Every row has a hidden score. In each pair, how much higher is the second row's than the first's? 15 means about the same, 30 much higher and 0 much lower. The score is a weighted sum of the row's numbers plus the product of two more (or one squared), each taken from its middle value.
[-12  64  50  50 -46  44 -41  36  42 -29 -45  37 -31 -33  32 -32]
[-2 -3  1  1 18 -6  3 -4  9  1 -4  8 -5 -3  4 -4] -> 17
[  0  -6  -1  -4  12  -2   8  -3   8 -10  -8   9  -8  -6   7  -8]
[-16  27  17  18 -47  28 -17  24  21 -29 -32  30 -16 -16  21 -18] -> 13
[  6  -7 -10 -10   6  -3   2  -4   0   8   1   6   4   6  -3   2]
[  7  -7 -13 -13   8 -15  17 -11 -35  30  34 -32  44  44 -38  42] -> 11
[-34  24   7   9 -22  23 -18  23  12 -27 -23  19 -14 -16  21 -16]
[ -8  26  17  17   0  12 -16  16  12 -14 -26  24 -27 -29  29 -26] -> 21
[ 57 -35 -52 -53  69 -46  58 -49 -33  16  24 -36  27  28 -27  27]
[-9 13 -3 -4  3  5 -6  6 -1 -2 -5 14 -4 -1  5 -5] -> 14
[-22  35  19  21 -31  25 -22  23  -3   8   3   0   5   2  -6   4]
[  0  -4  11  12  -6   2  -6   6 -15  20  16 -17  22  22 -16  18] -> 10
[ -4  -4  12  13 -10   5  -3   3 -24  25  21  -2  21  21 -23  22]
[-67  42  51  50 -44  63 -55  57  -4  11   4 -13   6   5  -6   6] -> 13
[ 14  -9  -8  -7   9 -16  11 -10 -32  25  15 -25  27  28 -32  27]
[-54  46  61  61 -28  59 -62  53  -5   2   4   3   7   5  -3   9] -> 15
[-39  30  40  38 -49  42 -41  40  26 -30 -20  43 -26 -26  21 -23]
[  4 -12 -11 -11  29 -13   6 -12  13 -18 -13  13 -16 -16  14 -16] -> 13
[ 3  0 -4 -6 22 -8 12 -8  6 -6 -4  8 -3 -4  3 -4]
[ 69 -75 -68 -66  25 -64  63 -64 -32  33  27 -14  28  27 -28  30] -> 14
[ -1  10  33  29 -19   5  -1   5  20 -31 -47  35 -52 -55  35 -44]
[-19  16  28  28 -11  18 -24  22 -54  65  68 -36  63  64 -62  62] -> 10
[ 34 -37 -38 -40  37 -35  42 -40 -61  62  64 -59  62  62 -66  71]
[-46  46  36  33 -50  44 -43  44  -6  13  10 -14  10   8  -7   4] -> 14
[-89  86  94  94 -81 101 -83  84 -40  44  40 -41  51  52 -39  41]
[-61  82  80  79 -67  81 -69  77 -15  30  22 -12  23  22 -23  22] -> 18
[  34    7  -52  -52   20  -10    1  -16   67 -118  -60   55  -73  -74   81  -84]
[-16  19  16  15 -21  16 -19  22  50 -62 -52  46 -39 -42  49 -47] -> 2
[-11   6  18  20 -16  15 -16  15 -27  28  32 -45  33  30 -36  35]
[  1   2  -4  -4   0   2  -4   4 -58  67  59 -43  58  56 -48  52] -> 15
[-1 10 -5 -4 -2  5 -3  5 -7  3  6  1  5  7 -6  5]
[-34  33  28  26 -27  37 -39  38 -46  55  42 -37  50  54 -46  50] -> 10
[-17  14  18  21  -9  14  -9  15 -14  19  14 -16  14  17 -16  14]
[-44  57  56  57 -45  47 -51  54 -53  78  65 -64  61  60 -62  64] -> 13
[ 56 -40 -40 -39  59 -53  51 -48  39 -13 -38  37 -33 -34  36 -35]
[ 34 -31 -22 -23  27 -26  25 -25 -37  33  31 -31  29  27 -35  31] -> 18
[ 71 -91 -96 -94  45 -75  76 -74  26 -31 -35  27 -29 -27  24 -29]
[-90  61  88  89 -73  81 -76  71 -97  73  90 -75  84  83 -74  72] -> 15
[  92 -127  -97  -97   68  -87  105 -100   62  -72  -72   41  -55  -51   60  -62]
[  5  -7  -7  -8   0   2  -1   0 -35  37  41 -28  36  38 -35  37] -> 21
[-36  30  33  32 -32  36 -32  35 -30  31  18 -26  27  27 -28  28]
[  6  -6  -7  -5   5 -11   5  -4 -50  41  55 -57  49  47 -51  53] -> 17
[ 22 -25  -9  -8  22 -29  24 -24  21 -34 -14   3 -22 -22  14 -21]
[ 59 -60 -82 -79  78 -75  74 -78 -59  59  72 -69  71  71 -57  76] -> 6
[ 2  1 11 12 12  3 -6  6 -2  4 -1  8  4  3 -3  2]
[ 53 -66 -47 -46  41 -47  50 -56  32 -47 -42  29 -41 -38  46 -47] -> 16
[ 25 -10 -23 -19  36 -19  20 -20 -15   9  15 -10  13  13 -16  15]
[-19  15  42  43 -17  31 -36  30  37 -42 -21  37 -37 -38  34 -26] -> 14
[-63  69  77  70 -51  57 -60  64 -16  35  19  -9  22  21 -21  22]
[  8 -18 -20 -22  12 -16  16 -16 -18  27  25 -10  25  21 -23  26] -> 19
[-11   7  19  21 -10  10 -17  13   6  -1 -10   6  -3   1  -1  -4]
[ 11  -1   0  -2   4 -10  10  -5 -64  34  25 -37  51  51 -58  50] -> 14
[  2 -14 -13 -13  28 -10   9 -11 -14   9  17 -21  14  14 -13  14]
[-38  38  27  27 -27  36 -33  37 -16  16   9  -9  13  12 -16  12] -> 16
[-35  26  24  24 -31  29 -26  31 -24  20  24 -32  26  24 -30  28]
[ 15 -11 -13 -11  34 -20  23 -19 -11   8  11 -16  11   9 -11  11] -> 16
[ 62 -38 -57 -55  83 -53  55 -57   7 -15 -12  19 -11 -15  16 -12]
[ 56 -44 -59 -59  40 -56  62 -55 -35  28  32 -21  37  35 -33  35] -> 10
[ 34 -47 -19 -18  31 -32  37 -34  41 -28 -33  30 -30 -32  34 -31]
[ -2  -1   6   4   5   5  -7   4  16  -8 -18  18 -11 -11  11 -10] -> 15
[-42  43  40  42 -70  36 -39  40  68 -88 -71  65 -61 -58  52 -61]
[ 14  -4 -21 -23  29 -19  19 -21 -15  15   7 -18  13  12 -13  15] -> 16
[ 28 -28 -34 -32  15 -32  29 -26 -10  15  14 -15  14  15 -15  13]
[-28  56  43  44 -47  46 -49  48  -4   1   1  -7   4   4  -4   3] -> 16
[ 31 -33 -13 -12  26 -36  44 -36  11 -11 -22  11 -17 -16  18 -16]
[ 47 -47 -58 -61  30 -59  56 -51  -7   9   8  -1   9   9 -10   8] -> 15
[ 30 -41 -15 -14  54 -40  42 -39  28 -27 -17  23 -30 -30  27 -27]
[ 20 -34 -20 -18  38 -25  34 -29 -16  20  12 -16  16  16 -19  17] -> 12
[  32 -123  -92  -92   14  -65   74  -63   65 -107 -127   66  -94  -92   89  -98]
[-12  21  14  15 -16  13 -15  15 -50  66  38 -19  46  44 -52  44] -> 25
[-15  16  19  19 -21  19 -20  19 -46  54  60 -63  58  56 -47  54]
[ -5  12 -33 -33 -15   1   0   0  65 -48 -66  45 -62 -61  70 -64] -> 16
[ 66 -40 -46 -47  99 -51  58 -59 -32  20  24 -48  29  31 -35  33]
[ 60 -69 -65 -65  37 -65  58 -55  63 -65 -73  45 -65 -62  60 -64] -> 15
[-46  47  46  44 -39  39 -39  44   9 -11 -16   0  -4  -4   4  -3]
[-62  44  46  45 -50  64 -60  59 -35  31  27 -18  32  32 -28  29] -> 19
[ 21 -23  -5  -4  21 -22  20 -21  25 -14 -20  15 -21 -18  17 -21]
[-77  80  91  94 -46  79 -89  82  25  -8 -32  50 -26 -27  20 -28] -> 14
[ 10 -20   8   8   5 -10  10 -11  53 -17 -12  60 -45 -44  45 -43]
[ 33 -47 -19 -20  19 -39  31 -37   5  -9  -6  21 -15 -13  12 -14] -> 9
[-21   8   9  10  -6   9 -12  11  12  -3 -21  -2  -8  -7   9 -11]
[ 26 -39 -31 -30  39 -38  32 -38  27 -25 -36  39 -28 -30  28 -31] -> 18
[ 61 -61 -70 -68  18 -60  62 -54 -19  17  15 -13  18  18 -16  16]
[-24  18  24  24 -15  27 -22  25   2  -7  -2  -2  -2  -3   0  -3] -> 18
[ 34 -27 -43 -46  38 -35  37 -37  26 -23 -19  30 -22 -19  24 -25]
[-12   4   1   1   1   8  -4   7  -8  14   2  -7   9   9 -11   8] -> 13
[-60  59  61  59 -53  71 -65  62 -28  33  17 -17  33  32 -28  30]
[-21  -2 -26 -22  -5   7  -7   9  51 -47 -88  69 -62 -59  66 -61] -> 13
[ 38 -22 -19 -16  35 -30  25 -27   0  -7  -7   3   1  -1  -1   0]
[ 15 -31 -31 -30   8 -14  15 -12  48 -78 -70  36 -55 -56  46 -51] -> 19
[-25  22  13  14 -25  20 -25  22 -54  54  29 -52  45  43 -45  45]
[-83  72 127 127 -77 105 -98  97 -68  63  94 -74  92  90 -69  82] -> 7
[-22  21  19  16 -16  16 -20  20  -4   3  -1  -6   1   4  -1  -2]
[ 1 -4  6  6 -6  0 -1  3 -8  7  0 -8  7  9 -8  7] -> 14
[  6 -10  -6  -6   4  -4   5  -4 -69  55  66 -32  64  68 -62  61]
[ 62 -69 -61 -63  54 -58  57 -62  60 -55 -65  42 -55 -57  62 -58] -> 9
[-1 -4  2  2  9 -5  2  2  8 -8  1  6 -4 -3  3 -5]
[  7  -2 -17 -21  12 -14   6  -9 -11  10  20 -22  17  17 -14  15] -> 13
[  58 -107  -70  -69   51  -73   68  -73   42  -78  -57   31  -48  -47   46  -51]
[ 53 -29 -57 -55  50 -45  45 -49   4  -3 -11   0  -3  -3   4  -3] -> 20
[-16  10  22  24  -1  18 -15  17 -38  37  45 -19  41  41 -36  39]
[ 26 -23 -22 -23  45 -32  32 -33 -56  55  54 -87  60  60 -66  68] -> 11
[-79  33  79  80 -42  78 -70  79   4   3 -37   8  -3  -1   0  -5]
[-56  63  92  94 -58  68 -63  73 -18  18  17 -26  16  17 -16  15] -> 20
[ 52 -34 -48 -51  63 -49  66 -55 -16  10  12 -23  16  14 -22  18]
[ -3 -11 -14 -10 -11  -2   2   0  40 -48 -44  47 -47 -48  32 -46] -> 19
[ 43 -30 -42 -39 -27 -25  21 -33  85 -44 -58  55 -71 -70  88 -75]
[ 49   5 -28 -29  57 -35  38 -35  74 -62 -41  66 -65 -64  58 -68] -> 28
[-35  31  32  31 -29  40 -34  37 -34  26  28 -34  34  34 -31  29]
[-34  36  43  41 -22  43 -39  43   4  -4  -6  13   0   0   0  -4] -> 14
[-26   0  11   9  30  10  -7   7  50 -13 -34  67 -40 -43  43 -37]
[  4 -16 -12 -15   5  -5   6  -6 -34  35  27 -24  31  30 -31  32] -> 13
[  1   6   4   3  10  -3   1   2  11  -3 -13  16  -8  -6  13  -9]
[-17  17  17  19 -10  24 -26  21  27 -17  -7  17 -22 -22  25 -27] -> 20
[ -6   0  -5  -3   6  -2   0   2  -3   7   9  -6  11  14 -10   9]
[ -6   7   9  11  -1   9 -10  10 -28  25  23 -32  23  26 -26  26] -> 17
[ -7   5  25  24 -13  -1   4   1  60 -74 -71  32 -58 -54  54 -57]
[ 42 -30 -45 -45  57 -42  47 -44 -32  23  36 -39  32  37 -33  34] -> 22
[  6  -1  -5  -7   4  -1   0  -2 -34  25  24 -27  24  24 -29  24]
[ 79 -53 -49 -47  55 -74  77 -77  61 -49 -65  29 -68 -67  81 -72] -> 13
[ 31 -40 -55 -53   8 -40  38 -40 -25  34  33 -11  33  37 -27  33]
[-79  80  73  76 -80  82 -80  77   4  -3 -13  19 -12 -14  11  -5] -> 22
[ -2 -13 -13 -14   5  -7   8  -4  67 -60 -84  58 -72 -68  59 -71]
[-53  47  79  78 -14  47 -47  52   6   1 -12  -6  -6  -8   4  -6] -> 7
[ -8  25  21  23 -23  22 -29  23  23 -21 -25  -1 -21 -19  12 -21]
[ -7  12  -4  -8   9   2  -2   2  28  -6 -36  36 -26 -22  26 -28] -> 14
[ 12 -23  -3   0   9  -4  11  -8  57 -46 -39  53 -41 -40  45 -43]
[-29  27  20  19 -19  22 -22  24   3 -12 -17   6  -6  -6   5  -5] -> 13
[ 55 -22 -38 -37  65 -51  47 -49 -49  25  37 -55  46  48 -44  45]
[  4 -11  -6  -8  -2  -3  -1   2   9 -11 -25   2 -13 -12   9 -11] -> 16
[ 7  0  3  0 -4 -9  6 -7  6  2 -5  4 -6 -6  5 -8]
[-63  56  19  18 -58  66 -64  58  15  -9   3  33  -9  -6  10  -4] -> 21
[ 91 -75 -84 -88  83 -73  78 -85  39 -36 -45  25 -32 -36  40 -38]
[ 41 -54 -29 -27  51 -55  45 -55  46 -63 -41  40 -51 -53  55 -53] -> 14
[ 22 -25 -44 -46  41 -45  41 -41  25 -24 -28  22 -33 -31  28 -30]
[ 23 -17 -26 -28  27 -28  25 -26  -8  12   0   4   6   7  -6   7] -> 13
[  2  -5 -34 -36 -28 -12   4   3  35 -75 -34  31 -44 -45  45 -52]
[-16   8  20  22  -9   9 -10  13  21 -42 -16  30 -21 -17  15 -21] -> 15
[-10  20  19  18 -15   9 -10  11   0  -4  10  -5   2   2  -4   3]
[-50  43  33  33 -38  61 -61  55   1  -2  -1 -12  -7  -7   7  -6] -> 20
[-28  16  31  30 -28  26 -23  26 -48  31  51 -44  44  42 -49  44]
[  3 -12 -12 -10  -4 -15  12 -12 -12  17  10   4  15  17 -13  14] -> 13
[-35  24  26  23 -27  27 -30  26  -1  -1  -4   7   0  -2  -4   0]
[ -2  -5  -2  -2   7   6  -6   5 -69  72  99 -80  68  66 -70  73] -> 22
[ 25 -22   7   5  -8 -20  13 -14  59 -56 -20  25 -54 -57  56 -53]
[ 23 -30 -46 -40  32 -48  36 -40  31 -50 -45  13 -41 -41  38 -40] -> 9
[-31   7  34  34 -27  21 -25  25   5  -5 -17  20  -6  -9   5  -5]
[-19  18  27  25 -10  19 -24  24  -7   5  13   1  10  11  -8   9] -> 18
[-19  19  15  13 -19  19 -19  22 -29  35  38 -18  30  30 -27  29]
[-107  120  103  101  -97  102 -105  104  -95  115   90  -87   94   96  -88   93] -> 10
[  0  38  31  30  -8  19 -18  14  29 -21 -27  26 -38 -36  38 -39]
[ 11 -18 -20 -18  18 -10  15 -14  13  -1  -9   9  -6  -8   6  -7] -> 12
[-38  32  31  28 -42  34 -40  37 -30  23  31 -44  33  32 -35  34]
[ 35 -47 -39 -40  31 -37  25 -35 -44  60  48 -42  44  45 -45  48] -> 16
[ 15  -1   8   9   0  -5   3   0  47 -36 -75  -1 -41 -40  44 -40]
[ 26 -34  -4  -3  92 -37  41 -39  56 -25 -44  79 -58 -57  62 -63] -> 21
[-64  77  92  94 -29  62 -66  61  29 -61 -33  23 -43 -43  34 -35]
[-38  29  35  34 -51  40 -43  43  -7   0  -2   2  10  11  -9   8] -> 15
[  2   1   4   4   4   2   3   1 -49  39  20 -39  42  39 -46  44]
[  60  -50  -50  -50   29  -38   39  -37 -108   96   94  -68   80   80  -86   80] -> 26
[-68  68  62  61 -60  64 -65  63 -89  96  75 -76  78  77 -73  76]
[-14  24  22  24 -19  15 -24  23 -26  35  34 -17  35  39 -33  33] -> 17
[ 55 -39 -35 -38  25 -52  57 -46 -45  33  32 -21  43  44 -40  40]
[ 23 -22 -27 -25  39 -31  34 -32 -29  28  25 -41  35  34 -43  38] -> 14
[ -8   9  11  10  -7   7 -10   8 -72  58  47 -51  56  57 -63  56]
[-21  16  19  23 -21  20 -20  21 -41  36  32 -54  41  42 -47  42] -> 13
[-18  36  19  21 -25  26 -27  28   6 -14 -18   5  -9 -10   6  -9]
[ 46 -18 -26 -30  26 -32  32 -33 -33  19  20 -22  26  22 -28  26] -> 16
[-54  -9   7   7 -60  61 -65  61  23 -12 -49  17 -39 -37  17 -30]
[ 88 -48 -67 -65 104 -68  71 -72 -80  48  61 -98  63  64 -67  68] -> 9
[  1 -11 -10  -8  -9  -9  12 -11  16 -20 -11  24 -25 -30  21 -23]
[  2   0   7   6   0  -1   2   1 -19   5  20 -14  21  23 -16  18] -> 9
[ -9  16  16  15 -18   2  -8   7  18 -10 -13  24 -16 -15  12 -17]
[-18  27  29  32 -13  15  -9   0  55 -39  -4  30 -37 -36  41 -32] -> 20
[ 11  -6 -19 -22   4 -14  15 -14  30 -17 -47  24 -29 -28  26 -32]
[ 34 -16 -10 -12  30 -18  13 -20 -26  18  12 -22  21  21 -28  23] -> 16
[ 54 -41 -55 -57  52 -55  53 -55  22 -25 -39  38 -26 -25  24 -27]
[ 27 -54 -30 -32   7 -35  29 -29  55 -58 -35  48 -59 -58  54 -51] -> 20
[ 29 -34 -15 -12  27 -28  23 -24  24 -27 -30  35 -27 -27  34 -27]
[-28  36  82  82 -67  64 -42  43  41 -62 -63  65 -67 -70  72 -64] -> 22
[ 32 -31 -32 -30  40 -31  28 -30 -13  11   0 -12   8   6 -10   8]
[  6 -15 -10  -7  11 -18  15 -16  12 -13 -11  18 -10 -12  15 -15] -> 13
[ 50 -37 -54 -55  76 -65  55 -61 -24  18  25 -28  29  30 -29  29]
[ 11  -2 -15 -14   3  -6   5  -4  15 -10 -22  16 -11 -13   9 -12] -> 17
[-25  14  25  26  -9  21 -24  23 -23  17   7 -22  24  23 -24  21]
[-58  30  31  31 -38  43 -46  47   1   0  15   8  -1  -4   0  -2] -> 23
[ 51 -12 -45 -44  46 -42  37 -39  17  -6 -15  16 -14 -17  13 -15]
[-11  13  10  11 -14  13 -13  13 -54  58  73 -77  59  55 -50  58] -> 12
[ 66 -97 -91 -93  44 -78  80 -79  71 -78 -78  70 -79 -79  71 -82]
[ -1   1  -5  -5  -4  -6   6  -1 -40  29  26 -30  36  37 -35  36] -> 11
[10 -7  2  3 17 -1  9 -6 -2  4 -4 -7 -1  1  0  0]
[-24  29  34  33 -22  28 -29  27 -43  50  52 -33  48  48 -38  45] -> 14
[-53  55  29  28 -29  48 -42  47  -1 -11  -1 -13  -2  -3   3  -4]
[ 54 -50 -33 -32  27 -49  50 -41  16 -13  -7  11 -13 -11  11 -12] -> 14
[ 2  4 -3 -1 -9  0 -1  1 -7  3 -4  1  4  1 -7  5]
[  7  -9   5   3 -13 -10  12  -8  51 -37  -5  24 -34 -35  34 -33] -> 18
[-55  37  61  60  12  10 -14  20  48 -78 -83  69 -75 -76  61 -69]
[ -9  15  10   9  -6   7  -7  10   2 -13  -3 -11   1  -3  -1  -2] -> 16
[ 54 -70 -71 -72  85 -54  64 -75  55 -37 -55  26 -50 -51  67 -66]
[-12  12  13  12  -8  10 -12  13 -42  45  26 -59  47  45 -49  45] -> 12
[ 71 -46 -74 -74  71 -62  52 -64 -12   5  11  -8  10  11 -10  10]
[-65  73  81  81 -79  73 -75  73 -29  37  36 -41  34  37 -27  29] -> 9
[-15   7   8  10  -9  11 -12   9 -33  22  25 -36  28  30 -38  31]
[-29  29  15  19 -24  28 -26  30  13 -32 -19  11 -19 -18  14 -16] -> 18
[ 32 -37 -25 -23  13 -27  26 -23 -34  36  29 -25  31  34 -28  32]
[ 33 -32 -31 -33  29 -32  28 -34 -37  37  34 -28  37  35 -40  39] -> 16
[-25  14  44  49 -55  18 -27  24  36 -41 -33  59 -39 -41  51 -42]
[ 77 -77 -94 -98  45 -65  67 -70 -49  51  53 -30  44  45 -44  44] -> 17
[-58  52  20  20 -65  39 -53  44  26 -17 -40  28 -31 -29  24 -22]
[ 24 -29 -34 -32  17 -35  31 -30  18 -16 -21  25 -16 -15  14 -20] -> 17
[ 20 -30 -30 -32  24 -27  22 -26  -8  17  16  -7  16  18 -14  17]
[-77  64  84  83 -80  64 -67  60  -1  16   6  -9  12  11 -10   9] -> 11
[ 44 -61 -15 -16  56 -47  44 -48  19 -21  -7  12 -16 -19  15 -15]
[ 16 -21 -19 -21   6 -22  21 -17   3   2  -7   0  -5  -8   2  -6] -> 17
[-34  34  42  41 -25  43 -52  45  36 -24 -17  36 -32 -31  24 -33]
[-57  40  43  44 -73  58 -49  53 -20  10  12 -30  21  19 -16  18] -> 11
[-44  42  27  26 -38  38 -41  37 -11   4  13 -20  17  15 -16  16]
[ -25   24   26   25  -30   25  -21   25  -76   54   76 -103   76   78  -69   71] -> 13
[ 19 -14 -20 -22  15 -15  20 -18 -40  32  35 -38  40  41 -40  40]
[-20  13  17  24 -40  21 -29  21  31 -36 -50  36 -30 -27  29 -34] -> 12
[-43  38  58  56 -39  32 -26  37  57 -40 -56  52 -42 -43  43 -48]
[ 12 -13 -10 -11  20 -10  17 -10   5 -12 -10  16  -8  -8   5  -8] -> 23
[  7  -2  -1   3  -9  -3   4   1   8 -13  -1   4 -10 -10   7  -6]
[-21  26  21  21 -20  13 -18  18  68 -78 -87  21 -64 -65  66 -63] -> 10
[  7 -17  -6  -5  44 -20  17 -23  19 -17 -13  25 -19 -18  18 -24]
[ 61 -35 -57 -54  69 -57  64 -68 -20  14  15 -17  20  18 -22  22] -> 15
[ 64 -87 -74 -76  37 -62  58 -64  24 -29 -25  19 -22 -21  23 -23]
[ 23 -25 -35 -38  23 -24  23 -23 -47  50  58 -35  47  50 -46  48] -> 19
[-40  37  49  52 -26  43 -44  42   6  -6 -16  19  -9  -8   9 -10]
[ -6   3 -10 -10  -9  -8   1  -8  22 -10 -27  22 -27 -27  25 -28] -> 16
[-56 109  48  49 -67  66 -68  67  14  -5 -12  41 -17 -18  15 -18]
[ 66 -53 -93 -94  69 -69  75 -71 -21  19  25 -24  22  22 -22  23] -> 9
[-23  15  20  26 -18  23 -22  20 -45  26  30 -43  40  39 -43  37]
[ 11 -10  15  16  10  -5  -2  -1  25 -36 -17  19 -28 -28  26 -24] -> 17
[-41  47  72  71 -80  59 -60  55  42 -55 -58  28 -49 -47  38 -45]
[ 46 -40 -35 -38  18 -53  54 -49  27 -22 -19  21 -28 -30  24 -26] -> 20
[-30  40  31  27 -63  42 -43  42   8  -4 -14   5  -7  -5   3  -8]
[-25  26  30  32 -19  23 -23  25 -25  14  19 -14  17  18 -18  19] -> 17
[-38  47  41  40 -39  42 -40  41 -49  78  59 -54  65  68 -48  55]
[ 15 -31  15  18  -3 -20  22 -19  66 -73 -64  42 -64 -62  72 -57] -> 17
[ 13 -27 -17 -17  19 -18   6 -14  34 -21 -19  23 -34 -34  28 -32]
[  5 -34 -15 -14  27 -38  38 -45  27 -49 -35  31 -46 -48  48 -42] -> 10
[-37  39  42  40 -39  44 -38  44 -22  24  26 -26  32  30 -32  32]
[ -7   0   4   4  -2   1  -7   5 -38  49  39 -48  40  41 -46  41] -> 17
[-14  20  22  25 -10  14 -20  17 -62  61  63 -30  57  56 -57  60]
[  5  -6   0  -1 -10  -7  14  -4   7  -2  -9   2  -4  -5   4  -5] -> 10
[-56  46  68  72 -59  59 -59  59 -65  53  74 -70  69  66 -61  64]
[-17  14  24  27 -15  22 -18  19 -46  34  36 -29  40  42 -38  38] -> 17
[ 67 -43 -53 -54  80 -50  56 -58  25  -6  -9  19 -11 -12  14 -15]
[ 31 -17   2  -1  12 -20  18 -14  66 -34 -37  58 -50 -52  49 -43] -> 15
[ 25 -14 -30 -27  20 -22  15 -21 -50  37  53 -41  46  47 -49  49]
[  3 -12 -14 -11  24  -6   4  -8   1  -8   0   8  -4  -5   7  -3] -> 14
[ 47 -28 -47 -46  33 -41  56 -47 -27  21  26 -20  25  27 -29  28]
[-57  46  43  40 -76  56 -52  54 -31  19  26 -28  29  25 -30  25] -> 12
[-79  59  49  48 -63  77 -65  63 -54  32  24 -28  46  48 -41  36]
[  2 -27  -3  -3 -25 -10  12  -6  48 -41 -47  61 -63 -63  52 -61] -> 24
[ 12 -15 -16 -13  -5  -9  10 -11  50 -47 -50  22 -50 -49  41 -45]
[-51  64  67  67 -41  58 -56  54 -10  19  26 -19  18  19 -20  18] -> 9
[ 24  -8 -29 -28  42 -35  31 -30  21 -14 -22  41 -25 -25  26 -25]
[-65  72  89  94 -62  79 -82  77  -6   5  17  -6  14  16 -13  14] -> 9
[-12   8  11   8  -9  12 -14  13 -38  29  34 -31  38  36 -41  37]
[112 -52 -34 -36  54 -63  50 -67  84 -67 -76  67 -75 -75  92 -81] -> 16
[  49  -38  -36  -37   65  -54   47  -65   82  -49  -65  127  -92  -91   94 -106]
[ 15 -30 -30 -26  33 -30  34 -31  -8  14  11 -10  15  10 -18  16] -> 1
[-39  35  46  40 -55  41 -42  40 -36  32  40 -54  40  39 -41  38]
[-23  -2  39  40   0  24 -27  21  36  -7 -50  38 -44 -43  36 -36] -> 17
[  25  -31  -33  -32   27  -38   34  -33  104 -102 -109   39  -88  -89   79  -76]
[-24  29  31  32 -23  28 -24  27 -55  77  79 -59  63  66 -62  63] -> 17
[-12   5 -12  -9 -22  11  -7   7  16 -21 -32  23 -32 -33  28 -31]
[-24  23  18  20 -24  26 -18  28   2   3  -2  -7   2   0  -7   2] -> 11
[  29  -44  -57  -60   21  -44   45  -39   66  -68 -104   65  -75  -78   71  -73]
[-39  36  37  38 -38  33 -35  35 -68  61  49 -48  56  58 -57  55] -> 15
[ 23 -23 -26 -23  22 -22  22 -21  64 -60 -67  50 -53 -53  62 -57]
[  5 -15 -12 -11   6 -13   7  -8 -32  44  53 -39  42  43 -37  42] -> 18
[-19   6   6   7 -37  38 -35  32   8 -32 -11  25 -33 -28  24 -29]
[-48  41  42  42 -39  47 -51  49  -5   7   5   8   2   4  -5   3] -> 5
[-38  29  25  28 -23  29 -34  31 -51  56  40 -26  41  40 -46  43]
[ 23 -32 -33 -34  21 -29  31 -32 -24  36  37 -32  35  34 -35  38] -> 12
[-55  41  44  43 -53  49 -47  49 -34  26  20 -32  30  31 -34  29]
[-28  26  32  33 -28  25 -28  22  19 -13 -14  22 -18 -17  19 -17] -> 18
[-36  31  44  41 -34  36 -40  35 -81  79  99 -67  83  83 -73  79]
[ 19  11 -46 -46  43 -36  30 -28  53 -65 -57  67 -72 -73  58 -65] -> 24
